Each named turn below is shown by a few rows before and after it. Which turns, in which order, take the first row of each later pair to the second? The first pair is answered.
turn k_94:
-1.861  -1.274  0.435  -0.564  -0.405  0.687  -1.098  -1.196 => -1.825  -0.155  -1.720  0.101  -0.592  -0.352  -0.302  -1.446
-0.307  -0.873  1.188  -0.030  1.412  0.633  -1.779  -0.018 => -0.251  0.555  -1.660  0.851  1.305  -1.078  -0.981  -0.392
-1.235  2.194  -0.609  -0.435  -1.751  0.560  2.096  0.411 => -1.960  0.236  2.251  -1.065  -1.094  2.043  0.511  1.013
-0.700  0.654  0.915  -0.543  -1.040  0.407  -0.293  -0.071 => -1.173  0.303  0.354  -0.079  -0.666  0.235  -1.170  -0.310
turn k_626:
-0.717  -2.478  0.160  0.104  1.678  -0.607  -0.967  0.109 => -1.159  -2.340  0.424  -0.682  1.528  0.028  -0.191  -0.011
-0.251  0.534  -0.631  0.521  -0.885  0.084  -0.005  -0.434 => -0.461  0.458  -0.762  0.642  -0.736  -0.046  -0.219  -0.429
0.860  1.209  -2.566  -1.075  0.335  -0.663  0.297  -0.580 => 0.737  1.584  -2.333  -1.521  0.090  -0.342  0.769  -0.595
1.421  0.268  0.200  -0.344  -1.542  -0.558  0.928  0.314 => 1.795  -0.090  -0.059  0.433  -1.608  -0.935  0.166  0.225
turn k_212:
0.358  -0.570  -2.378  2.369  0.413  -1.811  -1.719  -0.285 => -0.077  -0.790  -2.820  1.279  1.391  -1.853  -1.339  -0.810
-1.948  -0.316  -0.573  2.281  0.255  -0.812  -2.132  -0.905 => 0.733  -0.227  -2.439  -0.297  1.985  -1.363  0.756  -1.766
-0.821  0.059  0.287  -0.170  0.880  0.850  -0.317  0.050 => 1.166  0.406  0.038  0.006  0.399  0.297  0.752  0.356
0.611  -1.079  3.014  0.435  -0.099  0.019  -3.988  0.649 => 1.589  -1.774  1.041  -3.154  2.878  0.152  -1.515  -0.693
turn k_832:
0.314  1.598  -2.505  -0.362  -1.307  -0.792  2.152  -0.424 => 1.724  -2.695  0.455  -1.127  1.570  -0.002  -1.299  0.119
-0.621  0.216  -3.421  1.409  0.713  -0.469  -2.238  -1.931 => -0.435  -0.367  -2.779  1.480  1.085  -0.306  -3.053  -1.616
1.247  -0.384  0.756  0.011  0.183  0.538  -1.228  -0.117 => 0.634  1.366  -0.398  0.454  -1.063  0.128  0.188  -0.222
Then:
Each pair is 2 to 4 turns apart.
-0.178  0.414  3.492  0.809  -1.745  0.669  -0.583  1.177 => -2.143  1.175  0.367  -2.343  0.251  1.139  2.211  -0.561
k_212 k_832 k_832
1.905  -1.287  3.191  -0.599  -0.941  0.784  0.119  0.092 => 2.406  -1.946  2.321  0.679  -0.340  -0.284  -1.504  0.113
k_626 k_626
-3.372  -0.951  1.471  1.383  -0.587  0.682  -2.469  0.322 => -1.562  -2.070  -0.648  1.757  1.606  -0.960  -3.312  -0.315
k_832 k_832 k_94 k_832
-4.485  1.068  -3.610  2.484  -2.318  -0.945  -0.438  -0.170 => -1.331  2.153  -3.404  3.496  -3.592  -1.799  0.488  0.520
k_212 k_212
3.192  1.005  -0.525  2.754  -0.826  -1.635  0.206  0.505 => -3.758  0.635  -2.264  0.971  0.959  -0.089  -0.731  -1.083
k_212 k_832
0.634  -0.740  -0.673  1.979  -0.405  -0.166  -3.357  1.040 => -0.613  1.016  0.938  -2.336  -1.460  2.532  0.958  0.720
k_94 k_212 k_94 k_94
-0.939  -0.195  -1.069  2.364  -0.627  -0.920  -1.813  -0.211 => 1.099  0.196  1.782  1.494  -2.112  0.414  -0.332  0.526
k_94 k_94 k_626
